The rows below come in pairs that one turn or mirror swaps. Which row does each named row swap with?
The rows were stretched afterwards, more along some directions than others.
buda: [ 15 -13   6  -1  -8   5   7   5  10   3 -10   9  -9  -3   8  -7   9   4
   1 -10   5  12  -6]
bobo: [  2 -11  11 -11 -13 -11   0   2  -6  -8  -2  -9 -11   2   1   0   9   5
  -6   8 -10  -2  20]
Gimi: [  6  -2   4 -10  -5  -1   0 -15  11   0  -5 -11 -14   2  12  -4  11  11
 -12   3  -8 -14  -2]
buvif: [  3  -7   8  -6  -1   3   2  -1  15  -3   7 -10   9  25  15   7  13   7
  23  -7  -7 -12   5]
lar: [  0  -5  13   8  -2  -3   7  -2  12   2   3 -16   0   3   4  -2 -11  -4
 -12  12 -10 -13  -7]
Beku: [-6 -6 -9 10 -1  5  9 11  1 11 -2  5 -9 -2 -3 -7 -2  7 -3 -8  2  2  3]
pebo: [ -2  -5   3   1   6   4   6   0  -5 -14  -3   2  -3  -9   8   4   6   6
  -2  -1  -6 -14  -5]
buta: [ -5   2   2   6   6 -19   8  -5  -3  14  10   3 -10 -16  -6 -17 -12   8
  -3  13 -15  -2   7]
Raz: [-1 -5 11 -6  1  1  2  0 14 -2  3 -7 10 22 16  9  8  7 18 -7 -4 -9  6]
ruzo: [  7  -3   3  -7   9 -24   7  -4  13  18  -2 -10  -7  -4  16  -9  -7   0
   3  -3 -13  -5   7]
Ludo: [ -1 -10  -5  10  -5   5  11   8   7  11  -4   7 -12  -6  -3 -11  -1   4
  -3 -11   4   3   1]
gefov: [  8  -3   1   0  -5   6   0 -12   4 -12  -9   8  -7  -9   0   0  11   2
   1   7  -2 -19  -4]
nen: [  1   1   6   4   5  -3   3   7   4  -9  11  -7 -19 -10   2  -3   9  17
 -16   8   0  -5  11]
Bufal: [ -2  -6  13  10  -4  -2   5   2   7  -2   7 -13   0   2   0   1  -9  -3
 -12  15  -8 -11  -4]
kesi: [  2   6   3  -4 -12   0   8   0   3   5   7   1 -13  -1  -7 -10   2  12
  -3   3  14   3  11]
bazu: [ 14  -8   5   3  -1  -7   5   4  26  13   4  -6  -5  -4  12  -7  11  11
  19  -2  -6   2 -11]
nak: [  0 -12   0   8  -2   3   7   6   4   3  -5   0 -17  -9   9   0   2   8
  -3  -4   6  -8   3]
kepa: [  1  -3   6   1 -15  -3   1 -17  -8  -5  -6  -7   0   5  10  -9 -12  14
 -10   8  -4  -3  15]
Mub: [ -5  -1   7   2   5 -19   5  -7  -2  13  10   0 -13 -19   0 -16 -10  12
  -4  15 -17   0  12]
repot: [ -1   7  -3   2  15   1  12  -9   2   6   0   4 -12  -8   4  -5   8  15
   8  -4   1   6   9]
tezu: [ -3  -7  -1   6   5   1   9   4   9   6  -9   0 -17  -6  11  -3  -1   4
  -3  -9   6  -5   2]
zate: [ -1   3  -3   2   9   5   6   1 -10 -10   1   1  -3 -11   7   4   4   9
  -1  -2  -5 -12  -3]
gunid: [  2  -8   1   1  -5   1   4   6 -19  -5  17  10 -12  -7  -7  -5   3   6
   5  10   0   0  13]
fis: [  1   4   4  -1  -2   0  13 -10   0   0 -13 -11 -10  -6  11 -11  -1  30
 -17   3   7  -5  11]
bamu: [  0 -11   2  -4 -13  -1   7   0  13  15  -3  -8  -3  -1   4 -12  -3   5
  -8   5  -8   2   1]
kopop: [  7   3   4   3   6  -2  -1   7  -2 -14  10  -3 -15 -14   0   0  10  12
 -10   7   3 -10   6]
Madin: [ -4   5   1  10  20   6  16  -1  22  -5  -5 -12  -8   3  10  -6   0   7
  -4  -5  -6  -7 -11]
neso: [  2 -14   8  -3  -8 -17   0   6   9  11   6   0   2  11   0  -9   6   6
   3   1 -23 -13  16]
tuvol: [  7  -1   0   4  -2  -1   2 -15   8  -3  -8  -9   5   7  10  -2   1  12
   0   4 -25 -18  -5]
Fek: [  2 -11  13  -5  -6   0   3  -1  15  -2   5  -5  12  25  12   4   9   6
  18  -4  -7 -10   6]
pip: [  9   3  -3   1  -2 -10  11   9  14  18  -2  -5  -8  -6  -1 -20  -7  -3
 -10 -13 -13  12 -10]
Rig: [  0   0  10  13   0   0   7  -2  12  -2   7 -15  -1  -2  -1  -3  -7   0
  -9  12 -13 -14  -7]
luviz: [ -9  -2   7  -7   5 -10   2  -4  26   5  -1 -15 -21   5   8  -7  17  20
  -9  -2  -9  -2  13]
zurev: [  2  -6  15  10   1   1   9   3  19  -1   3 -15  -2   4   3  -2   0   1
  -8  10 -16 -19  -7]
balef: [ -2  -5  11   0  -4  -4   3  -1  20  -5  11  -5  -5  13  -4  -4   8  10
   2   5 -12 -17   2]
vomo: [ 12  -5  -7  -6  -1   0   9  -9  19  -6  -8  -8 -10  12  10  -5  17  -2
  10 -13  -4 -27  -5]
mogi: [  6   2  11   3  -2   2  16   3   7  -4  -3  -2   0   4   2 -14  -2  10
  -3  -6  13  17  -5]
zut: [  3  12 -21  -1   0  -9   7 -14 -13   7   3  -1   5   5   0  -9 -12  -7
   6  -2 -15 -12   0]
zapa: [  5 -13   2  -1 -15 -13   2   7   1   4   7  -2   2  16  -4  -7   3   7
   1   4 -22 -13  21]
Fofal: [ -3 -11   6  -1   3  -9  -2  -5  11   1  -6 -13 -10 -11  20   3  -8  15
   0   2  -3  -3   8]
Pogu: [  9  -3   1   0 -12  -7   9  -4   5  18   4  -1   8  -2   1 -14  -5  13
  10   1 -16  -1   0]
mafi: [ 14  -6  16   3  11  -2  11  -2  16 -18   0 -19  -9  -1  17  -2  12   8
   8   0  -1 -13  -8]
Sovep: [  3  -2  12   7  -6  -1  11   1  11  -1  -1 -22   0   4   8  -2  -5   2
 -11  11 -11 -16  -9]
rudam: [  9 -13  -4   1 -20  -1  12   0  -5  -2  -8 -10   2   8  12   2  -8  -2
   0   1   1  -8  -2]
zikel: [  2 -14   5  -2 -11 -14   4   6   2  11   9   2   0  10  -3 -10   5   8
   4   5 -21 -12  14]
riz: [ 17  -7 -12  -2 -12  -5   6   5   3  22  -1  -6   1   6   8 -13  -3  -4
   3 -13   4  10  -6]
golud: [  1   1   6  -8 -14  -3   5  -2   8   7   4  -1 -14  -1  -2 -10   4  16
  -3   2   8   1  15]
sak: [  9 -12   0  -1 -13 -14  -1   7   7   9  11   0   5  16  -3 -10   7   4
   8   3 -19 -13  13]
Muvu: [  7 -10  13  -4   0  -1   7   7  11  -8  -1 -11  -2   7  14  11   9   2
   5  -6 -12  -2  -2]
Domus: [  1  -3   7   0  -6  -5  15  -9  17   5 -13  -3  -2   2   0  -7   6  13
  -6  -2  -8  -6  -2]
vuli: [  0  -1   2   4   3 -19   6  -5  -1  12  14   3 -13 -19  -7 -17  -6   7
  -1  16 -12  -2   7]
tofa: [  3   1   5   8  11  -1   3 -11   4 -12 -14  -7   5   1   6  -7  -8   8
 -12  -1 -11 -12  -4]
vuvi: [ -3 -13  14  -1   5  -9  12   5  24   5   4   0 -24 -15   6  -7   6   7
   5  -1   0   7   0]
gelob: [  2   5   9  -1   5   0  -2   5  -2 -11  10  -8 -15 -12   6   3  12  19
 -10   7   4 -10  14]
lukun: [  3   4   2  -4  -7  -3   6  -1  10   3   7   1 -14  -1  -8 -10   8  15
   3   1  10  -1  13]
kelus: [  7 -19  17  -6   1  -8   3  -1   7  -1 -11  -1  -6   5  13  -6   8  17
   8  -7 -11   4  11]
muti: [ -6   0   1  -2 -11   6   8 -15   1  -8   6  -8  -6   7  -1  -2   5  18
   5  14 -11 -18  14]
kuza: [-10  -8   3   2  -1  13   9 -12   5  -8 -12   2  -1  15   8  -1  12  23
  -4  -4 -13 -11  11]
pumo: [  1   4   3  -6  -9  -3   4  -3   5   9   2   0  -9  -1  -3 -10   2  15
  -4  -3   9   3  15]
tamum: [ -5   1  -1   1   4   5   7   0 -13  -7  -3   2   2  -6   7   4   2   8
  -3   1  -7 -10  -2]
zizuf: [  0   5  11  -1   9   2   0   3   2 -16  11  -5 -17  -7   4   5  14  16
  -6   6   6 -12  12]
Duza: [ -2   0   7   1   9   1   4 -15   7   1  -1  11 -12 -18   7  -8  -1  15
   1   0   4   0   6]
Leme: [ -4  -6  -6  10   1   5  11   7  -1  11  -7   3 -12  -6   2  -9  -5  11
  -6  -9   5   3   2]
Pazo: [ -4   0   4   3   6 -20   5  -6  -3  18   9   1  -7 -17  -2 -18 -12  11
  -5  10 -16   3  10]

zapa pairs with nen
zate pairs with Fek
zizuf pairs with zikel

